The rows of A fall into 3 groups, and each row is roughly a mix of its group's hidden directions.
A:
2.596 1.264 1.736 1.778 2.226 5.968 0.905 -2.140 1.935 1.620 1.315
-4.208 -3.424 4.763 -0.228 0.541 -3.187 -1.339 1.849 0.464 -0.696 -0.227
-1.887 -0.953 -1.379 0.775 1.148 -2.127 -0.812 6.082 0.717 3.992 -1.291
0.931 1.938 0.711 -3.386 -3.807 -3.955 -3.218 -3.123 1.206 -0.127 0.516
-2.018 2.280 -2.601 1.345 -1.564 2.816 0.966 1.398 -5.865 1.182 -1.292
-2.355 5.408 -0.712 0.194 0.455 0.376 2.213 0.511 -5.258 0.129 0.263
-0.037 -3.062 -1.427 -0.467 -2.011 -4.151 -0.659 3.850 -2.674 -1.438 -3.345
2.970 4.754 -0.975 2.366 -1.697 2.146 2.799 -2.744 -2.148 0.540 1.687
-3.021 1.006 2.655 4.486 0.059 0.268 3.164 -2.510 2.130 2.653 -1.819
-3.171 -2.081 -1.931 0.346 1.746 -5.111 1.643 2.348 -2.264 0.646 -2.723
-5.544 0.455 2.239 0.524 -0.244 -1.204 0.138 2.639 -4.766 0.169 -1.057
0.224 0.679 -0.114 -2.004 -0.041 -5.139 -0.987 5.725 0.449 -1.628 1.013
2.699 -0.527 -3.916 -4.733 -0.687 0.134 -2.653 -0.819 -2.868 -2.617 -0.072
-3.502 -4.779 4.336 -0.295 0.336 1.295 -1.350 2.073 -2.446 0.794 0.260
0.760 2.536 -1.945 -2.970 -1.273 -3.526 0.296 -3.528 -1.759 -3.710 -2.349
1.412 0.687 -3.033 -3.605 -2.569 -0.900 -1.555 -5.091 -1.558 -1.799 -1.582
-2.112 1.502 4.308 4.196 1.159 1.713 1.510 -1.807 1.823 3.519 -0.411
2.705 -0.461 -2.220 -4.480 0.494 -0.666 -3.990 3.376 -2.062 -1.221 1.519
-0.505 -1.745 -4.508 -1.113 1.752 -0.842 -0.652 5.498 -1.806 1.373 -2.034
2.150 -3.684 -2.112 -1.417 0.616 -1.253 -2.192 0.019 5.950 -0.642 -1.162
-1.889 2.094 1.534 -0.652 2.511 3.579 -0.973 -1.873 4.112 1.745 3.784
-1.852 -5.134 -2.870 2.015 0.773 -0.944 4.641 -1.232 0.790 -0.618 0.970
-1.197 1.220 4.881 0.249 0.811 2.372 1.835 -0.651 -4.641 0.881 3.063
-3.249 3.418 -3.713 -1.038 1.241 1.901 1.555 1.460 -4.662 -0.137 -0.139
-2.944 4.325 0.020 2.396 -1.241 0.611 3.109 -0.592 -4.579 -0.387 1.554
-0.216 0.256 -2.207 -0.625 -2.898 -0.506 1.696 -6.498 -0.243 -2.017 -2.308
-0.374 -2.617 -2.713 2.543 0.948 1.608 5.651 -2.613 0.433 -1.277 1.923
-2.420 -1.567 1.812 5.080 -0.165 1.271 4.813 -0.239 2.502 0.162 0.143
5.204 -2.174 1.506 2.601 0.463 4.507 0.593 0.202 -0.215 1.209 -2.304
-3.428 -0.401 0.934 3.594 -2.390 -2.228 2.776 -1.367 3.435 2.795 -1.737
3.100 4.379 1.188 -0.012 -1.528 4.194 -0.039 -3.392 0.367 -1.138 2.351
-4.474 -5.617 2.062 1.215 -1.297 1.402 -1.008 1.958 -1.652 0.204 -0.094
0.346 -3.863 -1.677 0.270 -2.439 -4.686 0.515 1.843 -2.748 -1.195 -3.179
-4.130 3.540 1.204 0.908 -0.061 -0.017 1.979 1.037 -5.605 0.002 0.550
3.480 3.630 3.555 -1.066 -1.155 2.019 -4.521 -0.210 -0.201 1.428 -1.244
-0.010 3.188 0.393 2.219 -1.700 3.286 2.331 -0.864 -5.521 1.241 1.200
3.249 -3.876 -3.798 -1.266 -0.023 1.692 -2.448 0.200 3.855 0.529 -1.715
-2.632 -5.882 -0.507 -1.403 0.309 1.494 -2.840 3.064 -0.484 0.740 -2.064
2.789 -3.896 -0.004 0.791 -3.152 -3.550 -0.644 0.337 -2.564 -0.019 -3.919
-3.661 0.261 -3.606 -0.971 0.936 -0.798 2.435 4.216 -0.903 -3.631 1.397
-1.886 -4.534 3.055 -2.132 1.895 -2.750 -2.461 1.678 3.128 -0.655 -0.593
2.741 -2.300 -4.313 -4.109 -1.298 1.446 -2.610 -0.357 -2.144 -2.057 0.867
-3.042 0.964 -2.902 -1.164 -1.292 -5.288 1.575 1.019 -2.938 -2.587 -0.383
1.470 0.896 -2.147 -2.812 -2.004 -1.420 0.692 -4.553 -1.564 -4.743 -0.956
-3.141 0.047 -3.575 -1.461 -1.606 -3.629 1.892 2.204 -1.912 -3.906 0.835
-2.198 -2.553 -1.745 2.238 1.116 1.034 -0.042 4.322 0.809 5.067 -1.361
0.666 -4.818 -2.427 2.330 -0.174 2.313 4.500 -1.060 1.160 -1.730 1.584
-2.354 -4.646 4.608 1.133 -1.510 -0.224 -2.135 2.085 -1.927 1.243 -1.562
-2.674 1.556 2.593 4.143 0.003 -0.237 3.923 -3.425 1.719 0.857 -2.062
2.455 4.894 1.764 -0.916 0.805 3.439 -2.623 3.349 -1.459 -0.350 -1.353
-0.697 4.458 1.797 -2.833 0.508 1.396 -4.458 3.807 0.437 -0.280 0.337
-0.109 3.799 2.039 -0.797 -0.552 -4.886 1.955 -1.634 0.126 -4.268 -0.666
2.702 -2.256 4.933 -1.001 1.396 -1.891 -0.929 -1.584 4.310 -0.345 1.805
-0.118 0.267 -4.075 3.984 -4.676 1.414 0.165 0.388 -2.063 0.839 -2.648
-0.249 0.479 3.582 3.137 -0.341 3.251 2.445 -5.059 1.276 -0.698 1.113
1.290 0.669 -3.740 -3.940 -2.010 -2.680 -0.564 -2.597 -1.861 -3.480 -1.759
-0.525 1.131 5.534 3.193 -0.603 1.331 1.629 -2.987 2.617 -0.030 2.375
-1.461 0.537 -1.514 -2.555 -2.944 -3.883 -1.968 3.816 -2.148 -3.125 -0.882
-5.160 -0.634 -3.311 -1.211 1.079 -1.955 2.182 2.615 0.437 -2.605 2.359
1.616 4.808 2.719 -2.192 -1.165 0.058 -4.870 1.450 -1.119 0.554 -1.382
-0.661 0.920 2.184 1.416 3.675 -1.186 0.447 6.665 -0.085 0.545 0.823
0.154 -2.583 2.546 1.328 2.381 1.979 -0.919 -2.962 3.781 4.434 0.690
-0.764 -1.815 -2.324 3.138 2.529 -0.171 5.929 -2.603 -0.953 0.439 -0.042
2.069 4.046 2.908 -1.974 -2.587 -1.374 -4.754 -1.057 -1.065 0.813 -1.217
-1.818 3.130 -3.906 3.413 -3.063 1.447 2.405 -0.469 -3.317 -0.176 -0.244
-0.004 -1.296 -0.695 -0.378 -1.130 -4.898 -0.913 3.053 -3.563 -0.183 -4.257
-1.675 -3.462 -0.980 3.394 -3.843 3.785 -0.060 0.727 -3.077 1.275 -0.767
-3.025 0.112 2.108 4.999 0.881 1.274 3.717 -1.282 1.752 2.505 -1.666
0.516 -5.635 -2.187 1.740 -0.727 -2.518 2.470 1.878 -1.897 -0.747 -2.846
1.557 6.519 -2.985 -1.606 1.955 -2.055 1.550 -0.869 0.396 -0.899 -0.021
-5.123 2.158 2.544 0.160 0.591 -1.166 1.055 1.879 -4.981 -0.128 -0.004
1.336 -5.663 -0.643 -1.290 0.618 0.138 -2.257 0.073 5.190 -0.417 -0.202
-2.279 0.299 -1.411 -0.343 -1.090 -3.855 -2.048 2.589 1.362 5.127 -2.469
0.175 -4.376 -0.888 0.298 -2.529 -5.382 -0.111 0.251 -1.976 0.036 -3.030
-0.612 -5.178 4.664 -1.548 1.337 -1.514 -2.383 1.025 2.532 0.077 0.095
0.349 -4.577 -1.854 2.680 0.206 1.120 4.559 -3.288 1.353 -0.240 1.451
0.732 5.231 -5.459 0.855 -0.700 -1.511 1.812 -1.092 0.926 -1.259 -0.679
1.957 -1.024 -4.922 -4.500 -0.779 -1.020 -2.352 0.928 -2.534 -2.038 -0.780
-0.381 0.286 -0.761 0.771 3.567 4.333 -1.817 0.186 -2.321 4.707 -2.189
-1.119 0.630 2.945 0.786 0.573 -1.975 -2.535 4.610 2.121 4.414 1.323
-1.025 4.634 1.711 2.502 -1.407 0.662 2.827 -1.108 -4.762 0.351 1.559
-2.765 2.019 -1.090 -2.651 -2.209 -5.552 -1.786 1.464 -2.111 -1.691 -0.531
0.318 -4.944 -2.033 1.955 0.491 -2.294 2.562 2.683 -2.221 -0.229 -3.439
-3.550 0.779 -0.721 2.872 -1.043 -2.543 2.947 -1.909 1.581 2.694 -4.118
2.637 4.329 -1.943 1.634 -1.254 -3.652 1.336 -2.254 3.577 -1.339 -0.262
-1.211 -0.142 5.169 0.937 -0.503 2.247 0.518 0.486 -5.457 1.705 1.004
-1.705 -1.185 -3.009 0.471 1.852 -2.225 0.908 6.208 -0.602 1.480 -2.165

Here is one row from each group, named. Which group is each of the other rows in?
-0.361 -2.954 -3.863 1.283 -1.725 -1.006 4.781 -0.743 -1.268 -3.598 1.097
E
2.892 0.791 -1.558 -5.074 -0.370 -1.797 -3.813 1.276 -1.984 -2.489 1.321
Q
3.177 -4.089 -1.428 1.403 -2.160 -0.304 -1.723 -1.068 5.256 -0.069 -1.123
R

0.781 1.835 -2.208 -3.680 -2.586 -4.049 -0.833 -3.214 -0.959 -2.852 -1.738
Q
-1.248 -3.296 -2.005 2.953 2.786 0.366 5.347 -2.329 0.509 0.960 0.565
E
-0.645 -4.343 3.985 -3.177 2.910 -1.356 -2.447 1.414 2.240 -0.047 0.092
R
-4.651 -3.204 2.865 2.281 -1.916 1.504 0.151 1.460 -3.840 0.526 0.388
R
-0.466 3.957 0.434 0.262 2.734 5.048 1.432 -1.551 1.938 0.054 3.359
E
0.694 -1.627 2.422 -0.423 -0.308 -5.203 -2.836 1.212 3.668 -0.164 -3.042
R
-0.613 5.375 0.003 -0.962 1.808 4.595 0.296 0.625 0.996 -1.497 3.209
E
5.520 -2.107 2.186 2.397 -0.457 3.642 -0.261 -1.135 -0.099 1.736 -2.301
E
0.945 -0.289 -2.981 -2.638 -2.058 -3.711 1.571 -0.142 -0.810 -5.512 -0.481
Q
